Rotation paths and how fast each direction turns (degrees a step)
Each turn is a multiple of 5 degrees from 10 to 175, or 0.
Each row of a path follows its step; steps can be skipped.
Path 1:
step 0: [-35 -18  26  11 -37  -5 -15 -14  27  11   0  -1  -3 -26  21  -1   1  26
  17 -13   0  11  19 -12  -7  10   1 -30 -22 -18  18  25 -29   5   5 -14
  16  -2  11  -2  23 -23  17 -40   0  -6]
step 1: [  5 -27  -2  -3  -6  -2   0 -21 -36 -12   4  18 -17   6   9  -3   2  27
  31  30 -20  -6 -12  14 -12  36 -12   5 -19 -27 -31   2 -33  28 -30 -10
  10   8   5   7  -6 -28   8 -15   7 -11]
step 2: [ 22 -20  -1   2  20  -7 -35   4 -15   1   4   2   4  16 -11   1  13  37
 -26 -14 -24   6  -2 -13   5  21 -15   9  11  -1 -14  42 -48  18  19   1
   9  18 -15 -26  -6   7  -3  -9 -28  27]
step 3: [ 22 -17 -13   3   2   8  -5  -3  32  -6  24  21 -13   5   2   5  23   6
 -21 -19 -44  18  11  -7 -18  -6   2 -12  16 -27   4   0 -12  16  25  39
  -2   1  21  16  23 -43  11 -12 -16 -15]
step 4: [-33 -17  15  -6 -16 -11 -16  -1   4 -48   7 -16  -7  19  -4  40   3  10
 -23  15  16  20  15  10 -10   5   4  -2   4 -43  -8 -13 -16   4   5  -2
   5 -26  10 -12  -1 -21  30 -37   7   7]
step 5: [ -1 -20  -9 -22 -29  -7  -1 -21 -19   5   6   5  11  20  13  -3  35  25
  -6  15  -5  -7   9  40  -2  27  -1  12 -16  -4  16  16 -24  12  15 -37
   6 -42  10   9   6  -4   5   4 -36  -8]
step 6: [ 13 -56  -8  -9  10  -1  -9   5  -8   9  28  11 -17   4  10  17  14  23
 -19  -6  31  14 -15 -15  11  11  12  30 -10   6 -15  38 -25  18  -6  28
 -10  -3  18  10  23  -2   8  22  -3 -16]
step 7: [  3  -9  -9 -10  -3   3 -18  -4 -11  -8  18  15 -25  15   8   9  37  24
 -19  -1 -15  23 -13 -13  -4 -19 -15  20  -3 -12  36  -8   2  11  35  21
  38   6  -7  -8  30  16  23 -22  36  12]
step 8: [  3   4  14   4 -45 -11   5 -38  16   7  -8  -3 -23  -8  16   4  22  -8
  -5 -10  37  15   9  -1  24   6  -4   0  -9 -22  -2   6 -19   7  22  -9
   5   3 -13   6  35 -43  22 -39  -7  11]
step 9: [  1 -23  16   5 -33   5   5   0 -26   3  -1   4 -24  33  21 -12   3  23
   6  29   8  -5  24  30 -38  15   6  26  -6 -20 -19   5 -15  31 -16  -4
 -12  25 -20  -4  14   0  18  -7 -10 -23]
Speeds:
[  2 -11   7  -3   3   7  -2   2   1  -5  -5  -4  10  -9  -2   4  -9  -5
   2  -7  13   2   1  -6  16   6   5   5   1  -2  -1   0  -6  -3   4   1
  -3   1  -4  -3  -3 -10   5   1   1   9]  175
[ -7   6  -1   3   3  -4  -6 -11   1  -9   0   1   0  -1  -5 -11  -1   1
   0   2  -1   3  -5 -10   4   2  -1   1  -1  -9   5  -7   4  -6 -11  -9
   3  -2   2   9   7   0  16   0  -3   3]  100
[ -2   0  -2  -2  -2   3   0  -6   2 -13  10   3   2   0 -11   9   2  -5
 -11   1  -8  -6  12   2  -1  -7   8   5   7   4   5  -3  -8  -4  -5  -5
  -5   0   6  -1  -8  -3  -4   6  -5   0]  45
[ -9   0   0  -5   1  -1  -5  11   1   4   4  -8  10   1   8   6   3  -4
  10  -1  -1   3  -8   6  -5   3   7   6  -6  -2   9   5  -6 -10  -6  -7
  -5   4   9   5  -1   1   1  -3   0  -7]  70
Path 2:
step 0: [ -9  32 -24  21   0  -3  15 -10 -37  22 -12 -22   9   8  -5 -24  13 -28
  -8 -12  28  23  -8   5   7  13  -2 -33 -36  -2  16  -9   1  17  16  -6
  13 -32   5   9 -49 -21  -6   6  23   8]
step 1: [ 32  37   2  -3   3  -3 -14  23   4  -9   3 -17 -31 -21   4 -23 -26 -24
 -11 -28 -22   8  10 -18  23  -4  -2   4 -11  -2   6  28 -11   7  50  22
  -4 -13   1 -10 -21   7 -42  14 -11  -5]
step 2: [  9  19  -4  -8  15  25  10 -10 -18  24   7   4 -11 -20  21   9  -9  18
  18 -23  34  29  13  -5  32  17 -16 -14  30  -1  50  12  11   8   3  -2
 -27 -17  -9 -21 -25  -7  10  11 -16 -30]
step 3: [ 14  31  19  17  41 -42 -13 -37 -19  11   2  19  -4 -10   3 -16 -23  20
 -12 -26 -12  26  -8  34   9 -14  10 -10 -13  -1  34   9   3 -20   4  38
  17  10   7   4   9  10   2  16  -3   0]
step 4: [ 19  31 -10  -7   1 -26  19 -22 -20   9   5 -12 -10  12  11  19 -11 -27
  20  -3  24  25 -40 -11  20   0 -16 -51 -17  18 -23  13  24  -8  18   6
  -9 -14   8  19 -17  13  16  -1  17 -17]
step 5: [ 33  24  -2  16  18   3 -28  18  -2 -18 -10   3 -10 -18  -9 -30 -19 -21
   5 -40   9  26   9 -28  19 -30  18 -37  16 -15   1   8   3 -12  21  -6
  12 -20  -5   5  13  19   5 -32 -12  14]
step 6: [ 12   5   0   5  13   2 -14  -8 -11   2   3  25 -22 -18  23  -2  33   1
  17  -5  56  -2 -13   2  37   1  -2   8  -3 -13  29  -6 -13 -18  21  11
 -23 -47 -25   5   7  25   3   1  22 -25]
step 7: [ 27  -8  14  -3  13 -41   5 -20 -24  25 -16  47  -7 -20   5 -27   2   3
 -42 -36  -7  22  -7  17  32  31  14 -14   4   4 -17  -8  -4  11  18  10
   6  -5 -10 -13  11  -7  -2 -13   7   8]
step 8: [ 24   0 -17  25   6 -12   2   5 -19 -21   9   3 -25  18   8  -5   3  -6
  43  -3   5  32 -33  -3  23  32   1 -29  -7 -12  -8  -4 -30  10   7  24
  -2  11 -12   0 -55  -3  13   1  31   8]
step 9: [ -9  23  -4  15  15   7 -18  -1  -7  -5 -28  -4 -32  19   0  -5  18 -11
 -27 -20  -8  23  -7  -6  24 -16  13 -30  44 -18  18  17   3   2  50 -10
 -17  12  -8  -3 -15  12 -36  -4   2  31]
Speeds:
[  0  -4  -3  10  -4   1  -6   2  -4   7  -3   3   2  -5  -1  -9   8  -2
  -1  -3  -1  -4   5  -1   5  10 -14  10  -2   2  -7  -5  -4   9   4  -2
  -1   1  -6   2  -7   7   0  -6  10  12]  45
[  7   0   1  -6 -12   5 -10  -6  -8   0  -3  -8  -5   7   4  -2  -5 -16
   3   0  -9   3  -5  -4   0   0   1  -5 -12  -9  -7   0  -3   3  -1  -4
   4   6  -4  -1  -3  -4   4   3  -3   0]  95
[ -1   3  -5   1   0  -5   5  -9 -10  14  -8  -1   9   0   4  10   1  -3
  -6  -2  -4  -5   2  15   0  -5   5   6  -1  -3  -3  -3 -13  -7  -4   4
   1  -6   0   0   3   0   3  -2   4  -5]  100
[  1  -8  -2   6  -3   1  10   3   0  -1  -5   9  -8   5  -3  -5  -2  -1
  -2   5   1  -7 -16  -3  -1   1  14   0   5  -9   2  -8  -9  10   2  -1
  -4  -2  -1  -2   3  -6  -7  -3   6   2]  35
Path 3:
step 0: [ 23 -10 -12   6  16 -16  14   5  25  16 -27  12  -8  13 -19   5  -8   3
  -4  12   6  -7 -20 -36  13  32  35  -4   4 -28 -13  31  33  -7  -4  28
  -5  28 -16  -5  11   8 -26  29 -34  12]
step 1: [ -4   6  22  -8  24   1 -18  16 -24  49 -15  -5  -9   0 -12  -9  -7  27
   8 -17 -10  20 -36  28  58  31 -11   7   2 -16 -20  -3 -24 -14 -26  27
 -12   3  -6 -12  11   1  -1  -2  12  -2]
step 2: [-11   8   1 -10  29  44  16  14   8   0 -20 -32 -16  -7   2 -31 -23  -8
 -11 -21 -21  31   2   8  -7   4  27   7  -5 -16  32 -11  11 -27 -11  19
 -13  34  32  22 -16  13 -14  -8 -16  11]
step 3: [  7  12 -33   4  23 -10  20  16  13  11  12 -21  23  37  -2  31  -3   5
 -21 -27 -19  24  13 -10  21  27  19   3  14  13   0 -15  16  29  -1  27
   1   0   3 -30  29  29 -22   8 -28   6]
step 4: [-13  -1   0 -17  46 -19 -16  -7  23  15   5 -21 -38  -3 -19  12 -12  10
   8 -26   2   8 -18   3  21  15 -26   1 -16   4 -23  -5  12 -31  -2 -30
 -20  35 -29 -27 -12  24 -33  -5   7  -7]
step 5: [ -7 -14   7  15  17   3  17  37  11  41 -17 -14 -58  12 -11   3 -26  12
  -6 -28  -8   7  -5 -20  15 -17  35  13   4   6  15  15  20 -23   3  10
  21 -13  -7  34  12  -1   1 -21  -9  19]
step 6: [ -4   5 -13  16  17 -23   5  16  19  15 -16  -6 -16 -26 -22  18   5 -11
  -6   3  26  -2 -18  -2  39  30  11  -6  39  -4   4  -9  17  21 -18  50
 -14  29  31  -4 -13  16   4  24 -19   7]
step 7: [  0 -12  -4 -29  35   0 -24  23 -13  10 -26 -28  -4  15  -4   3 -38 -13
 -13 -18 -11   2 -27  12   4  11  -4  12   4 -13 -20 -20 -15 -27 -27   6
  14  18  20 -44  13  25  17 -24   9 -20]
step 8: [ 42   1  -5  12  34  23  12  23  31  -2  20 -16 -31  17  19   3  -3 -25
 -34 -27 -20   6  -5  -3  13  26   6  20   6  13  34 -20   2 -19  18   1
  -1  29  11  16   3 -18 -16 -20  -9  16]
step 9: [  7  -3 -45 -10  23 -35   6  41   1  36  -9 -38  -5  16 -26  33  19  13
  -4  -6  13 -11  22   4  17  -3  14 -10 -13  12   4 -22  13  28 -20  -5
 -13  20  -3 -13  -7 -12 -21   0  -9  10]
Speeds:
[-16 -10  -4   2   1  -8  -3   0   6  -3   2   3  -4   4  -6   5  -7   4
   4  -6   1   0   5   1  -2   0   0  -2  -3  12   2   3   8   9  10 -12
  -4   1 -13   5   5  -2  -1   3  -1   3]  65
[ -5   7 -10   9  -7   2   8  11  10  -4  -3  14   4   5   3  -4   0   0
 -11  -5  -6   1   4  -6   1   0  -2   2   4   0  -3   4   3  -4  -8  -3
   4   2   1   4  -9  -5   2  -1  -3  10]  125
[  2   4   5   8  -9  -5   7   3  -3   5  -3   1   6  -4  -3   1  -7   4
   0   1   4  -6   0   8   7   2   1   6  -1   2 -10  -9   5   2   2 -10
  -8  -1   5 -16  -3  -4  -3   6 -11  -4]  125
[  1   1   6  -1   4  -9   5   3   6   6  12  -1  -5  -8   0   3   2   8
   6   6   3  -1   2 -15   3 -12  -2  -7  -4   1 -10   6   6  -8   3   2
   5  -8   2  -2  -6   4   2   1  -2   4]  65
[  1  -3   1  -3  12   1  -1   0  -2  -4 -12  13   4   6  -1   9   1   7
   0  10   4  -3   4  -9   5   2 -11  -3   4   2  -9  -6  -4   8  -7   1
  -6  -1   0   3   1   8  -6  -5  -2  -6]  120
[ -5  -1  -1  -3  -4  11   0   2   2  -3 -11  -3  -1   4   2   5  -6   5
   5   2   6  -6  -4  -7  -7  -7  11   6  -9   2   2   2 -12  -7  -1 -10
  -1   5   6  -5   0  12   0   5   3   8]  140
[ -2  13   3  -1   7  -5  -2   3 -11   8   1   5   7   7  -6   2  -3  -8
  -5   1  -2  -9   1   2  -7  -1   3 -14   8  -1   3   6   2   1  11  -1
   0   4   3  -2  -4  11  -1   4   3   6]  110
Path 4:
step 0: [ 23   5  60   2  26  -7   2  -7  32  -1 -13  14 -12  -4 -31  18   8 -12
 -26  21 -13   8  -6 -19   4 -14  -7   5  25   2  26   5   9  -7  -6   9
 -11  22 -28   5 -35  -4 -11  -3  16  20]
step 1: [ -4   4  -1 -19 -65  12  18 -17   3  -2   7 -15 -10  20 -25  12  19  -6
  22 -33 -15  21 -13   3  -7  28 -10  21  -2 -35  16  -8  13  22   2   8
  -8  -3 -23  14   8   6 -16 -18   3   9]
step 2: [  8   0  19  -2 -19 -14   5 -11  -5  -1  30 -19   8  -7 -27 -47  38   6
  -9  32  13   0  20  -3  -4 -10 -16 -16 -13   0   5 -19  30   3  17 -38
 -18  12  17 -32  11 -14   6  17 -12 -15]
step 3: [ 17 -47  -1   3   9 -21   4  24 -17  -4 -12  14 -30 -17 -20 -38  -5 -16
 -16 -12  -6 -19   2 -18   1 -10  11 -11  16 -31  28  -4 -10  39 -31   0
  20   3   6  15  -5   3 -27   2  -9  -1]
step 4: [  0   2  11 -19 -35  -8   2 -14 -21  13  26 -19 -16  19  19  -2  -7 -23
  -5 -27  -1   0 -10 -14 -16  -1  25  12   7  21  27  26 -27   2  31   1
   7 -21  -2 -11   9   1  13  56  16   3]
step 5: [-21  16  24   5  17 -23  -1  -3  24 -25  -9  28  -5   4  24 -10  12 -27
   9   6 -11   1  15 -29  23 -37   1  27  17 -30   2 -12  30  -7  33  -5
 -10   9   5 -18 -34 -17   8  14   7  -9]
step 6: [-14  10 -23   0  -4  -9   0 -22  27   7  13 -32 -23 -12 -24   0  13 -12
  11 -32 -36   5   7 -34  -3  12 -13 -25  12  -2  12  42  10   8 -10  31
  -3  26  -2  16  -9  -3 -22 -28  13  -3]
step 7: [ 15  17  22  -7 -19 -21   2  -3   0  16  35 -18  11  10 -24  -9  22  -7
  22  21   5 -19  -3  42 -37  -2 -33  22  10  -3  33  13  -3 -13   7  -9
   0 -14  17 -18 -31 -11   9  -8 -13  22]
step 8: [ -6 -21 -11  10 -34 -34  19  26   1  -8  -4  36 -26 -43 -13 -10  -3 -24
  34  -8  19 -17  17  -9   0   8 -17  14  -4   0 -14 -17  23  25  -3 -15
  -2  17  11  20   9  -4  -1  14 -24  -9]
step 9: [ 26 -14 -20 -15  16  -2  -4  -6 -11  46  25 -17 -24  -6  10  -5   4 -16
   3  10 -10   2 -28 -41  -8  -9   0 -35  -8  35  14  -5  -9   3   1 -15
 -23  -5   2  16 -23 -12 -12  37  -4  10]
Speeds:
[  2   9   9   0   1   4  -6  -1   8  -3   1   7  11 -12  -1  -7  -4   2
   5   6  -6  -8   5   5  -5  -2   4  -8   8  -4   4  -3  -3  -4   7 -11
  -6  -7  -1  -4   2   6   6   4   2   0]  140
[  5   4   0   2   5  12   1   0   8  -1   3  -4  -2  -1   8   6   0  -1
   4   1  -5   6  -7  -6  -6  -4  -2   2 -16 -14   3  -4   7  -2   8  -2
   2   8   3  11   6  -1   2   7   4   2]  85
[  0  -8   9  16   0   0  -9   1  -2 -10   3   4   5  -1   3  10   6   5
  -5  -1   4 -10  -3   3   1 -10   4   7   6  -2   5  -1   7   3  -6   1
  -7   6   4   5  -3  -8   0  -1  -3  -2]  145
[ -3   7   5  -1  -1   1  -1  -9   1  12  -1   0   2  -1   0   1   2  -6
  -8  -4   1   1  -3   0   1   4 -10   5  10  -9  -2   3   9  -6   0   7
  -9   9   1  -2   4  10   8 -15   1   5]  65
Path 5:
step 0: [-36  -6 -24  11 -14  26 -11   5  24  -2  14 -13 -30   0 -13  13  -2  38
  22  -1  11  15   5  -5 -12  -2 -31  20   2  -8 -19 -17  -6  39  -4 -13
 -31 -10   0  25 -16  -3 -15  29   8   9]
step 1: [ -6   4   5   8  36   5 -14  15  21   4  -3 -29 -43  18 -17  -4  32   4
  19  -8  13  -2   7   6  -5  13 -18   6 -13   9   2 -32   6   7   9 -34
   9 -38   7  -2 -32 -26 -11   4  17 -12]
step 2: [ -2  -1 -12  -8 -11  19 -20 -22 -12  18 -19   3 -24   5  -2 -17  34  11
  23   3 -17  -2  37 -33   5  -9  -6  11   9 -23  27 -37  -8  15  15 -40
   7  -9  22 -13 -14   5  -3  -7   0 -23]
step 3: [-31  12 -36   5 -34  23 -14  16  13  12   9 -12   5  -4 -27  -9  32 -27
  -3   2 -36  -1  16  19  10 -14   7  25 -20 -12  10   4  -7  -1  14 -30
 -10  -7  19 -21 -33   7  -1   4  12 -15]
step 4: [-16 -20 -34  -2 -25  -2  -3  -1  21  10  12 -18  11  22  -8  22 -12  10
 -27  -2  -1   8  10   7  -9 -13   7  22   0   0   2 -20 -16  36  41 -19
  39 -25   3 -22  -2   0   6  22  26  -8]
step 5: [-33 -46  -2  15 -11  28 -22   6  31  -3  -2   0   3  49   0  13  28   1
 -14   5  -7  -6  -7 -21 -19 -10   8  16   5  -8 -11  -7  24  -2   8 -15
  -5 -32  -2  -6  18  -1 -30  15   3  -5]
step 6: [-24 -24  17 -25 -23  47 -22  30  -6  28 -16  -7  -2   2 -15  -8  -7   4
  -4  16  12  -3   3 -15  14  28 -24  14   5  -8 -18 -21  11   4  20 -21
  -2 -10 -13   1 -12 -21 -23  19  27  10]
step 7: [-13 -35   0  -9   2  24 -19 -25   9  37  31 -12 -20   5 -34 -13  17  12
  35  -4  -3  21   0  -1  -1  -5 -11  12  19   7   1   8  11  17  19  -6
 -19 -10 -21 -18 -33 -27  10  12  22  -6]
step 8: [  0 -11 -17  12   0  16  12  -5  -6   4  -1 -49 -14  19   1  -7  22   7
  23 -14  -9  -2  -1   3  -2  24  11   0  44 -33 -10 -12 -19   1   2 -23
  -4 -15  14 -29 -36   0 -11   2  43 -11]
step 9: [  0  10  -8   5 -28  31   7 -17  24  17   7   4 -29   4  13  11   9  -6
  18  14 -13  29 -17  -2  -5  21 -16  39  -3 -23  17  -8 -18  -3  -9 -29
   8 -32  10 -39   1  14 -14   7  14 -23]
Speeds:
[-5 -4  5  4 -3  1 -5 -5 -2 -7 12 -7 -8 -4 -4  3  3  4 -2 -6  4 -3  1  2
 -2  2 10 -9 -2 17  4  2 -8  7  4  5  6 -7  0 -1 -1 -2  3 -7  5 10]  110
[ -1  -5   4   2   9  -2   9   4   7  -4  -2  -4  -3   4  18   2   1   5
   0  -5  -8   5   3   1  -1   3   5  -7  -1  -5  -2  -8  14   2  -5   4
   8 -11   1  -1   2   2   3  -2   7  -7]  100
[  3  -5   0  -4   6   9  -7   8  -1   5  -2  -1   2   5  -2   3  -4   0
  -1  -8   2   3  -7  -9  -9   2 -13  -9  -1   2  -2   5   7   9  -1   3
  -3  -1   3  18   0  -7  -2   0   1   6]  60
[ -1  -6  10  -8   8  -6  -4   4   1   2   0  -6   0  -3   1  -2   8   9
   6  14   7  -7   4  -4   2   1  -1   4  -6   7  -6 -10   4   1  -1   6
  -7  -1  -8   2  -5   7  -3   8  -5   7]  65
[  0   3 -11   3   0  -2  10  -4   0  -4   2  -4   9  -3  -7  -5   3   8
   2  -6  -6   1  -6   0   9  -4  -2   0   1  -4  -6   8   5  11   5   8
   1   0  -2   1 -11  10   7   9   5   6]  90
Path 6:
step 0: [ 14 -23  15 -10 -19  -1  -6  26   6 -29 -24  17 -20  -4 -20  -3  -4  -8
 -17 -11 -27   7  -2  -1   1  18 -26  27  12 -12 -28  -6  -8 -18 -20 -26
 -21   6 -17  22  -2  13  34 -32  -2 -11]
step 1: [  8  13  15   4 -20 -17 -29  25 -11  27  -5   6   3  -5 -16   4 -33  -8
  -7  -3   6   0  -9   3  16  -9 -20  13 -23  25  21  16 -15  48   5 -24
  -5  33  27   5 -14 -11  18   7  -1 -27]
step 2: [  7  -3 -22 -14   3  -7  -4 -26 -29  10 -15  22 -29 -10   6  20  11   6
  -5 -43  -6  -8  16 -13  -2 -15   7  19  10  -9   5  -2  28  13  15  -3
 -22  33 -13   6  35  11  36  16  11 -11]
step 3: [ 35 -10  20   2 -38 -21  35   6 -14   1 -13  19  12  18  10  17 -13  -7
 -18   9 -13  -2 -25 -29 -10 -20   8  28  -1  -7  -2 -22   0 -12  15 -24
  12  -8  19  38   2  -2  13 -20 -12   1]
step 4: [ 33  -1   6 -17  13   4 -60  37   5   0 -12   6   2   5  20  14  -9 -10
  13 -15   8  27 -18  -6 -26  19  14  -2   4 -20   4  -8  -6  40  23  -8
   3   7   2   9   7  -7  23   7 -14   1]
step 5: [  9  20  11  -9  11  -4   8  12 -12  -1 -23  20 -12 -22  -7 -18  20  -5
 -21 -37 -36  16 -31 -22  12  19   1  41  -8  21  15  -3  10  -9  -1 -17
  -4  14 -24 -10   0  25  -1  23  -8  -2]
step 6: [  7 -16   4 -12   0  22  -9  13 -11   3 -10  24 -16  20 -15  -3 -35   0
 -20 -11 -16   5   6  -7  15 -34 -23  28   2  -1  -5   9  -2  13  25 -19
  53 -11   7  13 -16  -5  20   3  34  12]
step 7: [ 20  -6  -6  -3 -28   2  -2 -19   2   9 -31  -6 -18 -28  18 -10  -6  -6
   9 -13  -5   8 -16  16 -14  15  -1  32  21 -21 -33  15 -10  54 -10  -6
  -3  35   1  22  -4   1  13   3  -3   8]
step 8: [  7  12  14  -9  -1 -17  21  38   8  15   7  20  -3  -8  14   7  47  -8
 -15 -28 -22   1   3 -19   9 -19  19  19 -19  -2  10  38  -9  12  -3 -12
   6  -2  27  31   6   0  21   3  -3 -30]
step 9: [ 11 -26  -1 -25  -8  -3 -18 -16 -15 -34  21  29  11  -8 -30   7  10   4
 -28 -30  22  27  -9 -22  11 -16   5   2  19 -12   4 -22 -18  23   8 -20
  12  14  -3  14   0 -22  32   4  -2  20]
Speeds:
[  0  -6 -10   5  -1   3  -3  -2   5  -1   0  -2  11  -6  -1  -3   1   1
   5  -1  -7   7  -3   3   6   1  -4  -9  14  -2  -3   3   8   4   5  -7
  -2   7  -9  -1  18   0   2   3  -3   5]  145
[ -3   2  -2 -13  -7   8  -7   0 -10  -6  -6   2  -2 -16   3  -1  -3   1
   7   0  -2   0   0  -3   5   3  10  -2   4  -4  -4  -6   2  -4  -2  14
 -11   2   2   0  -4  -3   1   3   7   4]  145
[ -3 -13   0   4  -3   0  -9  -7   6  -5   0   7   5   4   6  -1   0  -1
   1  -6   1 -10   1  -9   4   2   4   0  -9   0  -1  -4   5  -4  11   3
   0  14   5  -3  -1   0  -8  -8  -9  -8]  45
[-11   1  -1  -1  -5  -1   0  11   5  -2  -2  -8   8   4   7   1  -4   0
  -6   6  -9  10  -5   1   8 -13   5   3  -2   3   4  -6   3  -3  -7  -1
   4   2  10   2   4  -2  -4  -3   9  -7]  145
